In the data rows, 128 means zero.
Here are some points:
tensor([129, 132, 121, 111, 143, 132, 142, 138,  99, 131, 112, 122, 134, 138,
        149, 118, 113, 150, 120, 117, 113, 136, 128, 129, 140, 134,  97, 112,
        159, 129, 141, 128, 125, 152, 125, 136])
tensor([132, 108, 120, 176, 103, 110, 110, 151, 163, 129, 167, 136, 119,  85,
        172, 127, 121,  78, 140, 155, 185, 143, 147, 139, 123, 115, 177,  94,
        138, 154, 115, 142, 137, 124, 147,  99])
tensor([124, 122, 125, 180, 136, 123, 127, 127, 135,  74, 140, 153, 143, 126,
        128, 158, 155,  94, 115, 143, 160, 155, 125, 142, 121, 124, 161, 150,
        104, 155, 118, 109,  67, 145,  71, 176])
tensor([111, 137, 114, 110, 114, 119, 131, 162,  91, 140,  86,  81, 116, 124,
        143, 108, 123, 155, 135, 130, 119, 110, 132, 103, 144, 117, 127, 130,
        134, 104, 131, 136, 110, 143, 132, 148])
tensor([129, 109, 168, 140, 112, 144, 104, 162, 124, 160, 155, 151, 156, 143,
        102,  95, 111,  77, 108, 166, 192, 141, 128, 109,  88, 159,  76, 106,
        126, 133, 153, 102, 116, 134,  91, 142])
tensor([104,  91, 132, 145, 132, 122, 124, 145, 128, 117, 129, 138, 155, 140,
        125, 156, 134,  80, 127, 132, 121, 137, 148, 125, 115, 115, 109, 109,
        113, 128,  97, 129, 130, 107, 129, 132])
tensor([153, 141, 142, 149, 174, 120, 117,  84, 123, 105,  91, 132, 125, 114,
        130, 118, 152, 110, 152, 107, 104, 127, 153, 102, 110, 153, 146, 135,
         89, 139,  91, 172, 158, 115, 118, 127])
tensor([158,  74, 105, 141, 165,  92, 118, 134, 116, 140, 136, 126,  91, 100,
        138, 120, 104, 109, 162, 131, 155, 131, 154, 138, 169,  96, 120,  99,
        162, 160, 124, 133, 108, 130, 142, 136])
tensor([108, 173, 131, 116, 121, 125, 135, 101,  97, 103, 105, 143, 118, 131,
        134, 141, 117, 114, 129, 115, 136, 131, 132, 133, 138, 140, 168, 119,
        164, 127, 194,  56, 131, 127, 117, 121])
tensor([109, 158,  99, 134, 125, 159, 130, 165, 103, 129, 158, 122, 137, 138,
        147, 160, 110, 186,  69, 152, 205, 110, 115, 135, 100, 149,  97, 113,
        129, 159, 162,  96, 107, 107, 132,  73])
tensor([139, 121,  85, 141, 130,  97, 121, 135,  95,  90, 156, 150, 111, 123,
        155, 128, 120,  82, 124, 153, 148, 120, 134, 123, 141, 135, 143, 103,
        158, 140, 135,  91, 116, 142, 131,  93])
tensor([152, 151, 125,  84, 139, 151, 105, 135, 146, 161, 110, 127, 108,  88,
        127, 110, 139, 162, 118, 110, 146, 119, 150, 111,  82, 147,  93,  81,
        130, 129, 117, 144, 127, 117, 123, 130])
tensor([146, 170, 116, 145, 124, 121, 137, 166, 126, 158, 140, 133, 128, 160,
        133, 156, 137, 121, 115, 145, 162, 158,  84, 138, 150, 111, 128, 172,
        163, 188, 123,  89, 153, 108,  91, 178])
tensor([149, 163, 161, 130, 113, 118, 136, 149, 139, 101, 141, 123, 113, 142,
        117, 106, 109, 108,  68, 151, 146, 131, 110, 109, 124, 127, 156, 153,
        110, 122, 157, 106, 132, 142, 100, 124])
tensor([169, 106, 145, 157, 145, 132, 131, 109, 138, 114, 142, 116, 128, 104,
        133, 105, 134, 147, 133, 118, 122, 108, 111, 152, 149, 113, 181, 141,
        125, 146, 118, 154, 129, 170, 135,  94])
tensor([128, 135, 119, 103, 139, 120, 112, 146, 144, 139, 111, 135,  92,  81,
        126, 107, 128, 143, 134, 145, 133, 130, 150, 142,  97, 131, 111,  99,
         97, 106, 121, 153, 128, 112, 145, 161])
tensor([116, 111, 140, 171, 133, 152, 153, 132, 145, 147, 102, 132, 147, 134,
        142, 132, 129, 109, 152, 127, 148, 141, 117, 131, 146, 125, 138, 144,
        132, 128, 105, 142, 138, 152,  97, 144])
tensor([ 92, 153, 106, 118, 124,  96, 134, 127,  97, 132, 113, 112, 129, 119,
        126, 145, 127, 146, 133, 104, 124,  87, 141, 143, 143, 107, 140, 123,
        142, 130, 124, 129, 144, 114, 144, 106])
tensor([138, 134, 127, 132, 123, 119, 129, 121, 128, 134, 128, 118, 161, 155,
        123, 135, 142, 145, 150, 126, 118, 140, 156, 101, 149, 119, 170, 115,
        121, 136, 105, 137, 163, 166, 111, 117])
tensor([123, 125, 108, 143, 141, 123, 127, 192, 196, 122, 118, 118, 106, 115,
        135, 113, 121, 160, 138, 147, 128, 109, 121, 156,  99, 121, 144, 107,
        125, 135,  91, 161, 123, 131, 125, 127])
tensor([ 73, 143,  95, 149, 126, 171, 149, 142, 158, 185,  91, 137, 116, 129,
        124,  76, 114, 164, 142,  98,  83, 116, 116, 144, 169, 141, 118, 181,
         70,  99, 156, 140, 122, 105, 102, 132])
tensor([116, 123, 131, 147, 150, 139, 108, 122, 121, 144, 121, 130, 120, 145,
        130, 150, 127,  95, 113, 119, 127, 125, 135, 144, 135, 138, 140, 126,
        123, 142, 122, 124, 140, 120, 127, 115])
tensor([ 89, 155, 110, 119, 128, 128, 149, 102, 131, 142,  78, 146,  88,  96,
        110, 112, 131, 137, 163,  80, 101,  87, 123, 150, 133, 111,  85, 131,
         91,  93, 126, 138, 160, 111, 141, 154])
tensor([131, 133, 134, 121, 130, 131, 136, 114, 104, 143, 128, 109,  95, 129,
         92, 148, 119, 179, 147, 117, 130, 102, 137, 119, 143,  91, 134, 137,
        138, 135, 136, 115, 122, 125, 130, 136])
tensor([136,  88, 152, 130, 144, 126, 130, 136, 114, 141, 143, 139, 146, 148,
        122, 139, 131,  88, 126, 154, 138, 144, 134, 119, 117, 145, 106, 133,
        125, 129, 103, 117, 143, 125, 118, 147])
tensor([123, 147,  94, 121, 124, 156, 128, 159, 148, 147, 117, 119, 131, 137,
        119, 125,  81, 146, 112, 144,  95, 134, 146, 111, 131, 134, 138, 112,
        139, 136, 122, 129, 117, 133, 119, 113])
tensor([ 92, 136,  92,  93, 181, 108, 132, 115, 103, 126,  99, 145, 118,  83,
        159, 130, 112, 121, 149,  90, 133, 126, 168, 168, 132, 147, 120, 117,
        131, 121, 157, 123,  96, 117, 118, 148])
tensor([169, 177, 124,  92,  98, 109, 101, 124,  94, 112, 125,  55,  81, 131,
        163, 106,  94,  60,  85, 105,  76, 133, 148, 141, 161,  53,  51,  96,
        146, 100, 145, 115, 192, 128, 125, 134])
tensor([ 85, 141, 108, 109, 150, 173, 109, 136, 146, 169, 103, 143, 120, 114,
        113, 165, 122, 131, 132, 175, 108, 128, 136, 133, 142, 127, 133, 133,
        147, 170, 147, 110, 127, 148, 107, 155])
tensor([126, 107, 161, 151, 111, 141, 115, 153, 110, 141, 139, 163, 131, 159,
        115, 159, 117,  92, 136, 136, 145, 139, 121, 110, 140, 119, 114, 134,
        162, 144, 138,  95, 135, 127, 119, 138])
tensor([ 85, 150, 141, 133,  64, 109, 123, 133, 140, 147, 138,  91, 139, 143,
        126, 144, 110, 181, 137, 162, 159,  87, 136, 112, 129, 127, 117, 106,
        134, 155, 160,  76, 103, 111, 137, 122])
tensor([101, 109, 127, 136, 133, 145, 112,  90, 142, 148, 111, 147,  92, 117,
        103, 136, 108, 150, 178, 100, 112,  86, 130, 143, 148,  87, 135, 101,
        128,  71, 116, 126, 136, 118, 175, 138])
tensor([146, 129, 125, 163, 157, 100, 109, 108, 151,  99, 143, 121,  95,  84,
        134,  83, 127,  78, 141, 138, 130, 136, 120, 119, 132, 136, 147, 114,
         96, 166, 107, 173, 171, 127, 128, 134])
tensor([127, 151, 118,  65, 134, 112, 132, 100,  49, 162, 120, 121, 113, 137,
        111, 131, 123, 165, 132,  94, 111,  82, 135,  98, 140, 115,  90, 121,
        160, 141, 161, 115, 159, 112, 117, 159])
tensor([147, 101, 135, 132, 178, 123, 137, 152, 141, 153, 114, 121, 124, 129,
        131, 117, 130, 120, 132, 146, 166, 131, 139, 157, 101, 164, 126, 142,
        138, 105,  84, 137, 153, 148, 146, 128])
tensor([125, 169, 120, 106, 135, 130, 119,  91, 128,  89, 117, 107, 127, 131,
         85, 134, 155, 145, 135,  98, 123, 102, 129, 113, 108, 124, 120, 121,
        119, 141, 142, 130, 157, 102, 110, 142])
tensor([167, 123, 118, 165, 171, 115, 106, 126, 168, 117, 168, 125, 108, 117,
        145,  97, 140,  96, 176, 135, 149, 153, 160, 126, 128,  96, 139,  95,
        159, 122, 126, 198, 128, 132, 130, 140])
tensor([121, 131, 123, 132, 143, 102, 136, 115,  73,  76, 112, 105, 121, 163,
        134, 162, 119, 139, 102, 107, 124, 155, 126, 117, 130, 117, 125, 108,
        150, 133, 141,  99, 137, 112, 137, 144])
Here are 10 more points, each followed by its number:
tensor([138, 114, 125, 138, 136, 118, 153, 110, 141, 121, 148, 147, 163, 127,
        161, 104, 129, 120, 128, 165, 131, 130, 146, 106,  87, 180, 121, 128,
        121, 133, 128, 163, 166, 145, 119, 111]) 0
tensor([ 90, 114, 123, 127, 148, 179, 117, 118, 149, 135,  92, 124,  82, 132,
        116, 117, 118, 137, 177, 114, 131, 109, 128, 134, 128, 131, 135, 119,
        144, 116,  79, 141, 139, 126, 157, 138]) 1
tensor([133, 130, 142, 124, 136, 136, 148, 121, 102, 134, 134, 115, 120, 148,
        113, 163, 141, 132, 145, 118, 104, 111, 107, 131, 127, 106, 154, 143,
        156, 132, 132, 118, 135, 129, 131, 116]) 2
tensor([119, 139, 127, 201, 100, 147, 115, 127, 131, 145, 179, 182, 137, 123,
        127, 147, 154, 198, 164, 147, 133, 121, 148, 168, 154, 119, 127, 123,
        134, 140, 127, 180,  91, 179, 147,  92]) 3
tensor([131, 112,  91, 171, 107, 124, 131, 129, 134, 110, 120, 125, 134, 120,
        119, 158, 195, 118, 133,  80, 124, 106, 102, 183, 121, 113, 148, 115,
         71, 100,  70, 168, 166, 150, 121,  94]) 4
tensor([ 51, 105, 154, 126, 164, 112, 129,  80,  71,  52, 104,  63,  51, 159,
         99, 186,  91, 176, 122, 104, 112, 100, 130, 125, 103,  68, 102, 137,
        147, 104, 126, 106, 168, 103, 180, 197]) 5
tensor([115, 152, 125, 138, 116, 121, 139, 130, 142, 124, 127, 108, 156, 132,
        121, 130, 132, 154, 127, 153, 129, 126, 144, 122, 124, 139, 133, 125,
        115, 142, 112, 142, 117, 148, 123,  98]) 6
tensor([117, 102, 152, 131, 114, 161, 120, 150, 120, 168, 153, 131, 175, 144,
         86,  99, 132,  72, 116, 151, 178, 138, 126, 124, 100, 159,  90, 112,
        131, 121, 151,  92, 117, 143,  86, 137]) 7
tensor([123, 125, 112, 132, 150, 123, 144, 140, 115, 112, 166, 168, 148,  87,
        146, 137, 162, 127, 119, 114, 160, 144, 159, 115,  62, 118,  77,  82,
        106, 156,  96, 124, 125,  99, 153,  96]) 8
tensor([ 92, 103, 122, 128, 145, 128, 128, 143,  96, 142, 120, 132, 128, 146,
        126, 140, 108,  98, 141, 105, 131, 114, 147, 144, 152, 105,  99, 117,
        119, 115, 111, 110, 150,  93, 136, 148]) 9
Which two of these numbered points are nearest to each point below, looking only along the 2 directions in which the first points spread most? Their numbers follow each, nearest first.
tensor([138, 122, 143, 130, 118, 137, 130, 135, 120, 102, 154, 158, 144, 141,
        101, 157, 107,  74, 120, 147, 132, 165, 127,  98, 113, 125, 125, 151,
        138, 149, 150,  76, 101, 115, 132, 143]) > 7 6
tensor([150, 106, 139, 133, 117, 129, 123, 125, 170, 155, 143, 109, 105,  92,
        146, 132, 163, 120, 182, 110, 140, 115, 127, 157, 116, 104, 196, 137,
        146, 110, 142, 164, 125, 146, 172,  85]) > 4 3
tensor([132, 112, 131, 124,  94, 138, 124, 131, 104, 104, 142, 129, 162, 147,
         97, 163,  99,  87, 120, 143, 128, 160, 133,  99, 125, 132, 117, 138,
        135, 150, 146,  76, 117, 116, 124, 147]) > 7 6
tensor([141, 124, 146, 121, 198, 237,  51,  51, 206,  85, 103, 213, 142, 150,
        184,  74, 137, 245, 143,  86,  34, 175,  29, 162, 168, 159, 106, 227,
         61, 115, 183, 164, 168,  82,  82, 147]) > 1 4
tensor([124, 122, 145, 131, 102, 162, 135, 151, 123, 120,  95, 103, 123, 139,
        155, 139, 151, 141, 129, 139, 130, 147, 114, 170, 122, 122, 129, 118,
        141, 103,  89, 130,  91, 157, 133,  99]) > 6 8
tensor([ 59, 126, 114,  89, 123, 125, 138, 110, 101,  86, 119, 113,  96, 134,
        139, 115, 123, 189, 126, 110,  77, 119, 112, 115, 125, 105, 113, 156,
        120,  55, 147, 135, 112, 124, 154, 182]) > 5 9
tensor([196, 157, 164, 114, 175, 124, 129, 110, 119,  62,  78, 106, 140, 142,
        146, 157, 233, 124, 162, 105, 143, 125, 158,  85, 104, 113, 139, 116,
        129, 160,  69, 205, 188, 151, 115,  90]) > 4 1
tensor([ 89, 109, 132, 122, 144, 110, 122, 114, 107, 121, 123, 121, 128, 131,
        138, 116, 154, 134, 161, 168, 160, 111, 168, 135, 102, 149, 147, 124,
        118, 131,  78, 134, 163, 132, 142, 128]) > 3 8
tensor([132, 145, 119, 124, 131, 121, 144, 105,  96, 119, 120, 127, 146, 153,
         81, 145, 114, 150, 124, 139, 121,  92, 125, 128, 151, 124, 158, 175,
        133, 135, 130,  96, 139, 144, 100, 124]) > 2 9
tensor([152, 125, 136, 154, 131, 113, 132, 132, 184, 103, 114, 135, 141,  83,
        154, 100, 179, 120, 152, 120,  95, 140, 120, 119, 109, 108, 154, 171,
         99, 125,  90, 229, 126, 120, 146, 123]) > 4 1
tensor([164, 100, 107, 106, 108, 125, 136, 194, 198, 150, 158, 144, 149,  87,
        160,  97, 159, 166, 115, 106, 163, 145, 126, 160,  69, 113, 145,  90,
        126,  67, 166, 138,  91,  89, 188,  90]) > 3 8
tensor([138, 134, 100, 133,  79, 160, 118, 146, 125, 104, 146, 159, 170, 151,
        118, 129,  86, 142,  89, 129, 120, 209,  83, 103, 147, 141, 126, 172,
        149, 157, 186, 110, 118, 130, 113, 153]) > 7 6
tensor([188, 165, 161, 163, 133, 144, 127, 119, 137, 113,  92, 103,  82, 106,
        141, 115, 162, 114, 159, 117,  93, 127, 111, 110, 143, 117, 144, 155,
         82, 146,  84, 187, 191, 165, 117, 111]) > 4 1
tensor([176, 137, 156, 122, 176, 100, 176,  58, 113,  88, 126,  91, 126,  93,
        125, 106, 149, 157, 130, 144, 135, 110,  82, 171, 192,  95, 219, 168,
        106, 150, 122, 144, 128, 203, 132,  85]) > 4 3
tensor([135, 108, 127, 108, 159, 123, 124, 127, 134, 163, 120, 146, 135, 110,
        124, 146, 127, 149, 136, 166, 151, 136, 146, 136, 122, 134, 109, 110,
        136, 142, 143, 117, 142, 151, 117, 120]) > 6 8
tensor([ 98, 119, 145, 120, 129, 119, 112, 136, 113, 141, 136, 130, 120, 112,
        123, 149, 119,  94, 139, 135, 143, 129, 155, 123, 123, 116, 119, 124,
         99, 112, 109, 103, 117, 120, 134, 150]) > 6 8
tensor([104, 109, 137, 108, 139, 140, 153, 107,  51, 137, 118,  81, 102, 138,
         73, 187,  95, 196, 147, 104, 101,  70, 128, 118, 138,  97, 131, 135,
        161, 107,  99, 117, 135, 124, 156, 140]) > 5 9
tensor([ 90, 131, 108, 136, 143, 137, 143, 150, 169, 133, 106, 165, 122, 151,
        157,  87, 125, 145, 135,  89, 124, 144, 124, 138, 162, 104,  95, 149,
         84,  98, 145, 169, 147,  94, 122, 131]) > 1 9
tensor([111, 134, 110, 101,  85, 100, 118, 142, 118,  74, 147,  60,  95, 140,
        173,  24,  77,  93,  49,  47,   2, 118, 134, 180, 224,  27,  70, 142,
        125,  27, 186, 135, 183, 116, 150, 173]) > 5 1
tensor([108, 119, 130, 183,  95, 138,  96, 151, 178, 142, 114, 150, 131, 113,
        135, 142, 154, 156, 135,  84, 105, 139, 106, 109, 120, 140, 111, 140,
        126,  97, 117, 183,  97, 155, 165,  94]) > 4 1
tensor([130, 114, 161, 141, 115, 114, 125, 138, 104, 128, 131, 152, 137, 160,
        114, 166, 113,  86, 130, 144, 144, 143, 124, 125, 140, 123, 130, 135,
        129, 129, 131,  86, 143, 117, 108, 146]) > 7 6
tensor([134, 111, 159, 150, 148, 144, 146, 152, 175, 151, 135, 107, 112, 119,
        111,  88, 134, 134, 131, 136, 126, 117, 140, 157, 125, 169, 153, 120,
         72, 106, 100, 137, 132, 153,  87, 125]) > 4 3
tensor([144, 165, 121, 114, 126, 138, 152,  99, 130, 101, 111, 109, 129, 148,
         59,  80, 155, 105, 153,  99, 108, 103, 103, 119, 113, 177, 142, 140,
        132, 154, 153, 147, 176,  76,  79, 104]) > 9 2
tensor([ 20, 188,  53,  94,  96, 138, 152, 167,  47, 123, 112, 114, 172, 141,
        146, 115,  88, 215,  72, 112, 133,  78, 112, 169, 167, 115, 112, 166,
        138, 141, 146, 142, 150,  63, 148,  88]) > 5 2
tensor([117, 141, 141,  92, 128, 113, 123,  68, 175, 121, 106, 116,  96,  94,
         78, 126, 108, 164, 156, 143, 119,  78, 137, 158, 117, 118, 113, 111,
         84,  97, 146, 152, 134,  93, 132, 172]) > 1 5
tensor([174, 199, 157, 118, 138, 125, 120, 113,  49,  37,  93,  92, 133, 134,
        152, 107, 201, 148, 164,  79, 137, 142, 128,  99, 119, 119, 158, 127,
        104, 169, 126, 131, 182, 128,  91, 140]) > 9 2
tensor([108, 122, 143, 112, 119, 106, 128, 107,  97,  82, 104, 122, 129, 125,
        139, 156, 131, 118, 125, 153,  97, 134, 139, 125, 107, 122, 131, 107,
        166, 101, 146,  90, 101, 138, 143, 126]) > 2 9
tensor([148, 126, 142, 152, 130, 126, 140, 133, 172, 163, 153, 131, 107, 102,
        109, 120, 119, 155, 157, 122, 115, 117, 153, 142, 128, 121, 163, 150,
         95, 124, 143, 147, 108, 127, 105, 110]) > 4 3
tensor([124,  89, 124, 117, 130, 163, 137, 136,  94, 127, 122,  86,  84,  90,
        130, 135, 136, 166, 152, 113, 163, 127, 125, 148, 123, 115, 146, 124,
        126, 105,  75, 139, 138, 144, 173, 147]) > 1 4
tensor([133,  88, 144, 149, 141, 135, 127, 116, 112, 112, 146, 133, 147, 144,
        104, 138, 132,  96, 114, 147, 145, 123, 119, 141, 135, 131, 123, 132,
        114, 131, 112, 112, 132, 138, 111, 125]) > 8 0
tensor([109,  97,  91, 162, 117,  92,  87, 181, 157,  96, 143, 130,  93,  98,
        172, 118, 122,  41, 151, 141, 155, 169, 142, 100, 125, 136, 127,  91,
        168, 120,  82, 118,  81, 154, 157, 130]) > 0 3
tensor([126, 131, 155, 134, 120, 122, 116,  76, 171, 150, 118, 113, 139, 151,
         69, 129,  95, 154, 149, 122, 113,  98, 148, 141, 137, 146, 147, 110,
        100, 123, 128, 127, 105, 112, 106, 134]) > 9 2
Now 10 new points, numbered from 0 again:
tensor([133, 159,  98, 133, 172, 109, 155,  91, 146, 135, 139, 103, 175, 164,
         90, 135, 172, 158, 178,  82, 112, 111, 156,  11,  97, 146, 156, 151,
         66, 148, 122, 128,  97,  87, 115, 128]) 0
tensor([117, 130, 141, 128, 122, 128, 140, 131, 121, 126, 113, 111, 105, 132,
        143, 138, 133, 157, 163, 146, 144, 105, 126, 133, 135, 120, 146, 112,
        169, 145, 130, 132, 145, 144, 134, 114]) 1
tensor([ 99,  93, 144, 118, 122, 129, 112, 120,  98, 121, 128, 121, 153, 155,
        142, 168, 141,  72, 123, 123, 130, 132, 126, 133, 119, 120, 108,  97,
        140, 132, 118, 124, 148, 112, 126, 131]) 2
tensor([115, 186, 118, 112,  87, 127, 121, 130,  68, 117, 121, 146, 132, 118,
        132, 156, 128, 129, 127, 129, 167, 118, 117, 125, 113, 121, 121, 143,
        165, 148, 158, 100, 154, 120, 116, 116]) 3
tensor([119,  99, 162, 146, 165, 121, 130, 109, 146,  70,  97, 103, 105, 163,
        131, 156, 152, 133, 130, 159, 117, 153, 140, 120, 115, 135, 129, 110,
        137, 139, 105, 157, 139, 134, 147, 156]) 4
tensor([110, 112, 116, 119, 155, 135, 126, 120, 122, 140, 144, 138, 158, 168,
        104, 143, 123,  90, 133, 136, 117, 143, 161,  72, 106, 161, 102, 127,
        114, 128, 120, 119, 137, 105, 102, 133]) 5
tensor([122, 143, 158,  80, 137, 135, 102, 132, 106, 139, 160, 195, 117, 112,
        141, 109,  91, 119, 105, 124, 126, 171,  83, 137, 129, 130, 112, 126,
        154,  99, 177, 132,  93,  95, 165, 220]) 6
tensor([131,  77, 132, 124, 140, 125, 132, 149, 126, 123, 142, 139, 129, 128,
        147, 153, 145,  93, 134, 150, 139, 142, 140, 131, 109, 132, 110,  87,
        147, 115, 128,  87, 105, 120, 140, 111]) 7
tensor([142,  85, 163, 141, 142, 113, 129, 138, 113, 139, 150, 125, 145, 156,
        106, 155, 132,  95, 135, 138, 136, 108, 126, 130, 128, 121, 110, 119,
        141, 128, 117, 106, 129, 110, 137, 128]) 8
tensor([156, 144, 155, 127, 118, 106,  64, 149,  63,  95, 126,  88, 102,  63,
        157,  95, 170, 160, 126,  85, 129, 131, 127, 132, 154,  73, 161, 134,
         78, 127, 125, 120, 142, 129, 147, 124]) 9
The same question for these:
tensor([144, 149, 120, 111, 162, 123, 144, 147, 120, 130, 130, 156, 124, 131,
        149, 114, 104, 131, 110, 119, 136, 130, 165, 144, 115, 153, 128, 130,
        102, 137, 142, 121, 130, 112, 124, 134]) > 1 5
tensor([148,  56, 177, 175, 185,  91, 128,  85, 115,  77, 114,  94, 123, 144,
         87, 156, 132, 124, 130, 120, 120, 154, 118, 140, 128,  95, 134, 144,
        142, 117,  83, 109, 120, 141, 168, 129]) > 4 8
tensor([168, 128, 150, 106, 129, 136, 109, 128, 121, 144, 133, 115, 117, 116,
        142, 124, 160, 151, 153, 104, 122, 118, 123, 144, 124, 120, 120, 102,
        137, 130, 135, 123, 133, 126, 165, 108]) > 0 9
tensor([121, 143, 117, 103, 139, 129, 134, 115, 103, 129, 115, 119, 110, 121,
        120, 124, 104, 109, 117, 123, 133, 130, 119, 134, 146, 158, 137, 133,
        139, 116, 164, 102, 101, 158, 115, 136]) > 6 1
tensor([197,  96, 121,  83, 175, 145, 119, 149, 166, 190, 116, 121, 107, 107,
        122, 117, 166, 155, 143, 111, 129, 126, 160, 132, 103, 121,  79,  52,
        159, 121, 155, 131, 126, 112, 142, 119]) > 9 0
tensor([ 92,  98, 148,  84, 108, 151, 155,  87, 137, 163, 152, 156, 218, 169,
         87, 103,  86, 166,  91, 129, 111, 155, 118, 109, 119, 128,  93, 129,
        187, 158, 156, 116,  67, 107, 144, 126]) > 3 6
tensor([124, 117, 146, 136, 122, 129, 131, 122, 117, 113, 113, 130, 154, 143,
        134, 163, 124,  93, 121, 152, 115, 150, 135,  90, 119, 120, 101, 121,
        126, 143,  99, 124, 130, 123, 132, 133]) > 8 2
tensor([119, 121, 124, 110, 154,  94, 137, 132, 121, 139, 115, 125, 104, 114,
        120, 130, 142, 158, 141, 151, 126,  96, 145, 137, 131, 119, 150, 136,
        130, 131, 129, 124, 127, 138, 139, 125]) > 0 9
tensor([193, 179, 151, 173, 182, 126,  63,  61, 109, 187,  89, 118, 120,  97,
        100,  91, 133,  81, 130, 111,  55, 150, 122, 100,  83, 152, 128, 158,
        112,  62, 107, 197, 165, 136, 112, 121]) > 9 0
tensor([ 76, 200, 105,  87,  85, 162, 149, 162, 182, 129, 155, 147, 188, 124,
        159,  64, 139, 147,  67, 122, 138, 158, 150, 119,  84, 130,  95, 180,
         81,  91, 153, 157,  88,  85, 123, 139]) > 6 1
tensor([111, 185, 107, 152, 124, 160, 134, 138, 103, 105,  94, 189, 124, 161,
         73, 145, 105, 112, 146,  93, 138, 132, 134, 128, 139, 142, 133, 143,
        187, 140, 170,  55, 143, 139,  93, 125]) > 3 6
tensor([ 74, 143, 117,  95, 123, 148,  98, 137, 118, 123, 115, 114, 104,  90,
        168,  96,  95, 166, 140,  91,  94, 145, 108, 147, 163, 102, 102, 122,
        126,  74, 139, 172, 114, 126, 160, 175]) > 9 0
tensor([124, 113, 129, 116, 143, 125, 130, 136, 108, 140, 111, 115, 121, 130,
        131, 132, 132, 134, 125, 109, 154, 113, 125, 140, 145, 122, 127, 127,
        143, 130, 112, 116, 135, 138, 140, 122]) > 1 6
tensor([140, 150, 127, 109, 132, 100, 132,  71, 119, 123, 122, 110, 132, 143,
         94, 155, 162, 160, 113, 131, 149, 129, 118, 144, 170, 144, 134, 131,
        120, 109, 138, 104, 122, 148,  97, 158]) > 6 1
tensor([157, 151, 140, 111, 145, 119, 137, 120, 106, 159, 143, 140,  89, 112,
        102, 127, 145, 172, 158, 153,  96,  95, 142, 149, 149, 133, 147, 150,
         96,  89, 131, 136, 126, 129, 138, 151]) > 9 0
tensor([136, 154, 143, 148, 149, 103,  96, 106,  96,  93, 101,  96, 110, 129,
        110, 134, 136, 115, 138,  97, 105, 137, 127,  81, 100, 119, 140, 138,
        128, 126, 108, 122, 146,  98, 157, 130]) > 0 9
tensor([110, 113, 144,  77, 142, 163, 147,  81, 122, 126, 130, 167, 128, 133,
        185, 112, 152, 169, 126,  86, 103, 154, 111, 161, 149, 129,  93, 133,
        138, 120, 150, 186, 129,  77, 147, 114]) > 9 0
tensor([192, 108, 164, 153, 115, 112, 149, 129, 145,  88, 208, 124, 138, 152,
        134, 123, 172, 134,  92, 159, 124, 103,  60, 126,  68, 170, 139, 134,
        134, 147, 139, 131, 112, 169, 123,  98]) > 7 8
tensor([123, 110, 153, 130, 118, 123, 142, 127, 127, 134, 151, 129, 139, 146,
        114, 159, 123,  89, 133, 143, 136, 143, 155, 104, 130, 121, 126, 139,
        119, 149, 130,  97,  83, 104, 131, 131]) > 8 7
tensor([130, 163, 120, 114, 121, 121, 125,  99, 102,  92, 130, 129, 130, 121,
        158, 136, 170, 116, 139, 131, 122, 129, 131, 115, 116, 115, 146, 110,
        142, 121, 134, 109, 151, 123, 130, 112]) > 1 6
tensor([121, 110, 129, 138, 145, 114, 122, 188, 131, 134, 104, 109, 127, 149,
        145, 122, 114, 119, 123, 155, 128, 125, 137, 118, 123, 154,  96, 122,
        163,  87, 116, 125, 111, 158, 147, 121]) > 5 2
tensor([146, 134, 174,  98,  78,  88, 142,  88, 162, 171, 133, 103, 144, 167,
         78, 132, 102, 145, 137, 124, 128,  91, 158, 114, 133, 148, 130, 117,
        137, 130, 151,  99,  91, 135, 141, 133]) > 6 1
tensor([119, 105, 123, 133, 136, 124, 152, 115, 116, 124, 118, 121, 143, 112,
        146, 173, 104, 133, 118, 132, 144, 142, 128, 145, 129, 119, 154, 122,
        142, 118, 113, 123, 110, 141, 133, 125]) > 5 2
tensor([132, 147, 126, 100, 140, 113, 139, 146, 105, 116, 136, 127, 119, 123,
        140, 135,  98, 150,  97, 116, 141, 100, 113, 158, 137, 141, 137, 141,
        115, 122, 150, 113, 115, 132, 132, 129]) > 6 1
tensor([146, 139, 106, 128,  99, 134, 176, 114, 128, 130, 125, 143, 115, 119,
        101,  98, 127,  99, 146,  93, 137, 114, 153, 144, 129, 141, 140, 185,
        126, 148, 148, 111,  89,  94, 110,  96]) > 1 6
tensor([125, 152, 128, 130, 153, 125, 125, 124, 123, 141, 121, 136, 103, 127,
        118, 106, 131, 141, 133, 134, 119, 110, 144, 144, 135, 133, 154, 154,
         63, 101, 107, 130, 130, 134, 104, 146]) > 9 0
tensor([ 73, 110,  71,  82, 112, 215, 141, 105, 129, 165, 117, 161, 211,  93,
        170, 129,  71, 143,  68, 145,  96, 183,  88,  97, 136, 155,  66, 138,
        158, 114, 158, 124,  93, 132, 127, 115]) > 3 6
tensor([115, 141, 133, 147, 132, 116,  91, 128, 158, 121, 125, 135, 132,  87,
        139, 126, 117, 140, 125, 129, 154, 143, 127, 130,  86, 135, 120, 105,
         98, 111,  88, 142, 100, 142, 136, 136]) > 4 1
tensor([ 99, 135, 134, 113, 141, 123, 155, 116, 131, 109, 110, 118,  86, 133,
        144, 139, 127, 151, 119, 128, 126,  99, 133, 185, 122, 125, 127, 137,
        104, 115, 128, 117, 129, 127, 116, 121]) > 0 1
tensor([ 75,  71, 137, 137, 188,  98, 134, 111, 142,  43,  75,  90,  94, 189,
        132, 121, 111, 153,  98, 116,  86, 168, 104, 168, 110, 102, 138, 195,
        109,  54, 158, 143,  89,  88, 149, 201]) > 9 0
tensor([147, 125, 126, 108, 187, 132, 156, 158, 136, 158, 121, 125, 103, 109,
        137, 132, 152, 133, 155, 158, 172, 156, 120, 170, 129, 147, 157, 184,
        121, 106, 130, 154, 162, 151, 159, 160]) > 4 9
tensor([138, 138, 126, 149,  88, 163, 122, 100, 126, 124, 185, 176, 174, 144,
        120, 148, 137, 167, 115, 140, 110, 145,  65, 123, 124, 129, 115, 162,
        134, 123, 158, 124, 116, 145,  96, 114]) > 2 5
